Rows are one point carried round by a steady rotation, each followed by how many steps it has turned.
The counts run from 0 to 168.
[ 24  13  19 -14  15   1 -15   7 -10   4 -20  -3  14  14 -11  43   1 -23
  -6  -1  -8  30  -7  32  -6   3  29   1   2 -12   0  12 -17  -4   1  20
  23 -21  39   7 -19 -19  38  58 -21  -4  25   9  30  -8  10   9 -46  11
 -27  36   6 -27 -13  12  17 -17  42   2   1  10  10   5  15] : 137
[-14   6 -18  43   5 -13   0 -40   3  -2 -19  -8 -10  12 -44  34   9  47
 -25  -2 -12  10 -10 -17   7   5  -2   4 -16 -17  23  12 -21  19   0 -33
 -19  16 -36  -2 -33  -2 -29  -8 -11  23  12 -13 -38  23  17   7  24   1
  20 -27  17  27  -5  -1 -54 -15 -15  -2 -17  -1 -11 -10 -13] : 104
[  9 -19  12   0  34 -10 -21   2  -3   0 -42 -36  10  -5  14  31  10 -19
  -2  20  -2  18 -12  18 -16  35  30   8   2 -12   4  13  -4 -14  -6  -8
  20 -14   2 -17 -33  -8   2  29 -25 -37 -15  34  17 -10  11  21 -40  51
 -43 -20  25   9   7   4  18  -4   5   2   6  24   6 -36  15] : 91
[ 30  46  12  44  14  -8 -16  -4  31 -22  -3  -6  -1  11 -40  38   5  23
  -4  15 -19  10 -14  12  14  15  -5  14 -10 -15  17  12 -34  14  18 -19
  15  -9 -15  -3 -58  18  10  20 -26   6  -5  -7 -25  23  13 -13   5   7
  17  25  -4  49  14   9 -27 -21   5 -13 -23   5  -9 -33  -8] : 107
[  3  -2  17  36  14   3   0 -32  18   6  -5   5 -22   9 -72  27 -10  35
 -20  14 -20   4  -6  -4  17  17 -24 -14 -19 -21   9   3 -20  10   5 -33
  -9  23 -25   1 -25  12  13  -6 -10  27  -3   4 -57  42   8   9  25 -12
  15  -4   0  24   3   0 -58  -4   7 -22 -12   1 -30   1 -12] : 16
[ -8   6 -38  15 -20  22   7  -1 -17 -11  -4   9   4  11  12   5  12  -9
 -27 -30  20  24  11 -38  -5 -43  17   5   1  -6 -14  26   3  -8  -4  20
 -12  12  15  -8  15 -31 -11  19 -13  29  42 -31   9  -8  20  20 -41  18
 -16  32   2 -34 -19  22  24 -25   3  31  12   1  18  45  -1] : 139
[-11 -11 -21 -15 -26  -7 -18  -2  -1  25 -26  10 -10   5 -20  -2  -3 -26
  -7 -37 -18  -3   3   6  25 -34  12 -18   0  24  -7   5 -15   7  26  -4
  21   7   7  22  19   3  15   9  37  39  32 -31  38 -10 -21  21 -31 -33
  -2  13 -15  -6 -38   1   7  -6  -2  59  17   8  26  17  -6] : 39
[ 15  43   6  34 -20  -5 -21  26  30 -23  10  12  -9   2 -35  -3  -6   8
  19  -4 -20 -25  -6  13  29 -13 -18  10 -22  18   8   6 -20  -3  21 -22
  13  12   6   9 -26  29  20   8   9  26  -6 -26  -7  34   0 -36  23 -19
  19  43 -22  59  22  16  -6  -9 -10   6 -21  14  -8 -19 -17] : 111
[-16  20   0  -9  13  30  12  23  -1  -5  54  -4 -17  16 -11 -33  10 -32
 -18  -5  10  17  12  -4   2 -33 -19  14  18  19 -20  14  22 -17  11  32
  14  -5 -40   5  57  -8  -8   5 -15  14  -9 -29  12  -6 -14  -7 -20   4
 -18  55 -15 -17   1  -2  14 -15  -4  26  25  -2 -24  18  -7] : 124
[  7  22   7 -28  -1  -1  15  12 -19 -24  23  30  19  -7  57 -31  -3  27
  32  16  21 -38  12   5  -7   9  -3   7  12   3   6 -15  27  13 -24   0
 -28   6  13  -8  13  26 -16 -32  26 -36 -24   1  11 -13 -16 -20  54 -10
  21 -12   9  -4  11 -16  14  20  -6 -30   2 -16  14   4  -3] : 159
[-21 -65 -27  -6 -27 -21   7 -13   8  31 -38 -20 -19 -25  -8 -26  -5 -21
  -6 -21 -12 -10  -1 -33   7 -10   3 -27 -19  21  -8  -5   9  -6  13 -29
  14  27  -9   0   9   1   5 -30  19   8  14  -3  -8 -19  -2  32 -26 -21
  -4 -43 -15   6 -14   4 -16   8 -23  45  24   9  26   7   9] : 85
[-15   5 -38   8   1   0  11 -47  -8  14 -25   8   5  35 -23  49  13  21
 -27 -27  11  42  -4 -24 -10 -12  24  -1  10   0  10  10 -11  16  -1  14
  -7  -6 -10  -5  -7 -16  -4  22   4  20  51 -21 -10 -30  17  28 -24  15
  -7 -10  -1 -32 -38 -12 -18 -37  10  31  18  -9  18  15  -3] : 47
[ 18  31 -18  21 -30 -13   3  -4  12 -11 -37   8  18  32 -19  48  -9  15
  -1 -21 -14  28 -19   0  20 -25  19   3   2  -6  14  10 -23   8  11  11
   8  -8  36 -15 -43   2  36  33   6  27  52 -21  20 -18  27  -2 -24  -1
  -2  26 -16   5 -12   3  19 -31  23  19 -17  -5  24  -2  -2] : 50
[ 16  -9  20 -37  46  13  31   0  -1  12  47 -11   9 -11  38 -21  -4 -21
  11  23  16  14   3  -7 -33  36   0   4  21  13 -20 -17  29  12 -20  16
  -3 -15 -20 -14  40   1 -19 -21 -17 -47 -37  27 -26 -24 -12  -3   8  20
 -22 -14  -5 -16  15 -14 -14   7  -4 -15  18 -21 -13  14  16] : 75
[ 12 -33  -9   0 -23 -10  11  21  39  27  -7 -30  -9 -15  -3 -29 -34 -41
   2 -36 -27  24 -13 -35  30  -8  -7 -15 -15  24 -23  -6  12 -10  25   3
  25  -5 -20 -10  16   8  16 -11   1   7  13  -9  -8 -19  -1  17 -46 -17
  -4  -1 -47  36  15   8  -7 -13 -19  60   9  -4  23  16   2] : 81
[  1 -53   8  -8  17 -21  -6  -7  10  31 -66 -30  -9 -15 -18  24  -2 -18
  -5   7 -26   4 -15  15  -5  31  25 -22  -8  -3   4  -5 -11  -2   8 -35
  15 -12  -3   9 -33   6  17  -1   0 -20  12  30   2  -9   1  35 -32  -4
 -11 -57  11  -4  -9  -6 -24  10   3  13   3  16  16 -19  13] : 88
[-12  13  -5  29  30  24  11 -33   2 -12  37   3 -19  12 -44   3  14  31
 -28  10  13   7   7 -36 -13   3 -17  12  -8 -21   1  20   3   1  -9   1
 -17  15 -47  -2  11 -13 -24 -16 -30  15 -11 -12 -61  29   3  -2  31  22
   1  14  18  -9  14  15 -44 -11   1 -19   1  -2 -57  22  -6] : 17
[ 36   6  17  -5  -8  -6  15  37  39  17   0 -12  12   8  -3  -4 -39 -27
  28  -6 -33  22 -28   3  15  13 -22   0  16  26 -13 -23  26  -2  21   7
  18 -28   5 -23  -8  20  44  -2  -3 -14   0  11   2 -27  12 -19 -23 -10
   1  17 -50  44  35 -14 -17 -21   1  30  -2 -25  12 -17   9] : 168
[-19 -12  -3 -49   3  -2 -18  -3 -41   7 -20  16  13 -10  31  -5  10 -20
   0  -8  10 -27  22  39 -14  -5  23  10  12  15  -6  -1   0  -6   8   7
   5 -10  30  28  25  -1   7   5  34 -13   1   4  67 -13 -21  13  -9   3
 -22  -7  24 -49 -29 -20  46  21  11  -7  18  23  14  -6   0] : 41
[-37 -23 -34 -11  -3  -7   7 -42 -18  28 -46   8 -12  19 -26  29  12  10
 -23 -20  -7  -4   1  -6   0 -27  19 -23   6  11   4 -13 -14  27   7  -1
  -3  -3 -12  21  11  -1  10  -1  37  22  34  -9  19 -26 -15  43 -14 -20
  -3 -36   6 -43 -49 -31 -18 -13   6  24  13   8  21  19  -5] : 43
[  6  22   8 -40  49  35  -2   1 -14   8  49  -9   1  10   5  -6  22 -37
 -10   4  16  28  12  14 -12  -6  16  19  34  15 -16  18  -1   6  -1  29
  21 -26 -33  15  48 -16 -22  18 -26 -32 -29   8  10  -2 -17  12 -16  23
 -29  34  26 -40  -8   0   5 -10  10  13  23  15 -20  19   0] : 33
[ -4  12   9  46 -16   0 -36  29   3 -35 -30  -8  14 -16  14   0   9   5
   0  23   4 -10   1  24  -3  -1 -11  25 -18 -19  -2  20  14 -47   0  -4
   6  11  13 -18 -45   1  20  26 -27  -1 -13  -1  31  17  19 -36  -3  41
 -26  22  10  23  29   8  41   1  -2  -2 -24   4  -1 -60   9] : 7
[-12 -21  26 -50   4  -1 -22   6 -19  11 -13  13  -4  -8   3 -21   7 -42
   3   8   0 -25  20  59  -7  -8  -1  -2  13  11 -11  -6  12 -21   5   5
  16 -12  24  34  31   4  40  16  19 -18 -15  13  52   3 -22   6  -8 -15
 -34   9  11 -36  -8 -19  34  33  23  -8   9  15  -7  -3   9] : 129
[-10 -32 -18 -20 -20   2   8  20   4   6  18 -22 -16 -23  35 -50 -13 -42
   5 -15   4   8   9 -46  -5 -22 -10  -1   1  17 -29   7  36 -25   0  10
   6  16  -4 -18  46  -8 -14 -20  -2  -7  -3 -13   6 -21  -8  14 -35  11
 -13  -4 -10  -8  14   5  21   0 -36  45  24  -2  20  21  13] : 82
[ 20  38  -8  25   6  23  36  -3  -2 -14  44  11  16  23  30   8 -10  37
   8   0  29  25  -2 -43 -17   4  -7  14  17 -13   4   7  20  12 -26  26
 -33  -1  -9 -39  12 -10 -25 -19 -28  -2   7  -9 -43  -4  23 -19  24  31
   7  16 -14  -6  21   4 -20 -22   1 -19   1 -38 -10  25   3] : 63
[ 20  14  23 -22   6 -25   4   2   0   7  -2  19  14  -2  19  -3 -24  31
  43  11  -7 -28 -10  37  -2  35   0 -13   9  13  13 -32  -3  36   0  -7
  -7 -13  17   3 -10  35  21 -19  31 -33 -18  21   0 -11 -10 -18  37 -29
  30 -32 -23  25  12 -26 -13  16   6 -26 -10 -16  13 -29 -11] : 160
[-10  23 -23  13 -30  21   1  10 -28 -35  -2  23  26   2  55   9  17  15
   7 -13  35  -4  11  -7 -22 -34   9  30   3 -10   7  12  17 -27 -14  27
 -22  13  35 -16   2 -17  -7  17  -3   3  27 -15  33 -17  14 -19  -4  33
  -7  34   7 -23   5  14  58  -8   6  -9   3 -18  22   1   9] : 52
[ 23   6  16 -25  -3  -8 -21  28   1   4 -20   7   8  -1 -13  -7  -7 -46
  22 -19 -17 -10   0  45  15 -21  17  -1   8  26 -10  -5 -13  -4  20  -1
  44 -12  33  26   4   6  37  39  30   3  13  -9  63  -3 -16   3 -28 -23
 -10  27  -8  -5 -12   6  33  -2  17  36  13  24  18  -3  11] : 38
[  5  27  -2  23   6  30   5   4   3 -24  67   5 -11   4 -15 -32   9  -5
  -3  -3   9  -2  17 -30   0 -23 -22  29   0   1 -19  20   3 -11   5  13
   0  26 -25   0  36 -10 -23  -4 -27  19 -19 -25 -21  36   1 -26  15  15
   3  54   5   1  32  25  -1  -6 -14   3  -2  -6 -36  19  -8] : 21
[  9 -34  13 -36   5  -7 -16  33  -4   5  -8 -22   5 -23  56 -47 -11 -57
  20   7  -7 -32  10  10  -1   0   3  -1  -5  17 -25  -6  28 -36  -1   2
  24  -1  22  -3  21   6  -3   4  10 -42 -26  22  34 -20 -14   2 -23  12
 -28  -8   5  -5  22   8  43  24  -9  15  11   8  20 -18  20] : 83
[ 48  54 -10  23 -19 -19   7   7  22 -26   0  17  23  17  -2  35 -23  27
  30 -13 -13  15 -29  -8  23  -4  16  -3   2  -6  22  -7 -32  35   1  -5
  -3 -10  22 -20 -38  13   9  18   2  16  34 -23  -5  -4  16 -21  -1 -15
  30  27 -32  43  -1  18 -10 -29   4  10 -27 -26  25  -3  -5] : 153
[-23 -58 -27   4   8  -6  17 -32   2  33 -43 -40 -11   4 -17  14   7  -1
 -29 -11  -4  19  -1 -31  -5  11  11 -21  -8  -4   1   7   0   2   2 -15
   1   7 -40 -11   4 -22 -18 -13  -8   3  14   9 -32 -23   3  40 -36  18
 -11 -47  15 -19 -19  -3 -31  -4 -20  29  21   3  17  -2   5] : 89
[-11  -8  23  24 -15 -20 -28  14  -5 -24 -36  11  -1 -27  -6  -9  -4  11
   9  28  -6 -53   5  38   1   7 -26   4 -18 -22   8   0  -4 -24  -6 -28
 -10  22  21   6 -38  19  28  -4   6   4  -4   1  15  34  10 -24  33  -6
  -4   6  18  18  24  -4  28  31   6 -40 -28  22 -18 -45  -2] : 11
[ -3  22  -5 -37   6  12 -11  24 -16 -11  22   4  -2  -7  34 -26  14 -33
   5 -10  13   2  18  17   0 -26  15  18  15  20 -12  13  -7 -13   4  26
  27 -20  11  18  30 -13   0  30  10  -9 -20  -5  63  -6 -16   2 -24  17
 -23  39  13 -34 -12  10  53  -8  -7  20  24  11   7  11   6] : 37
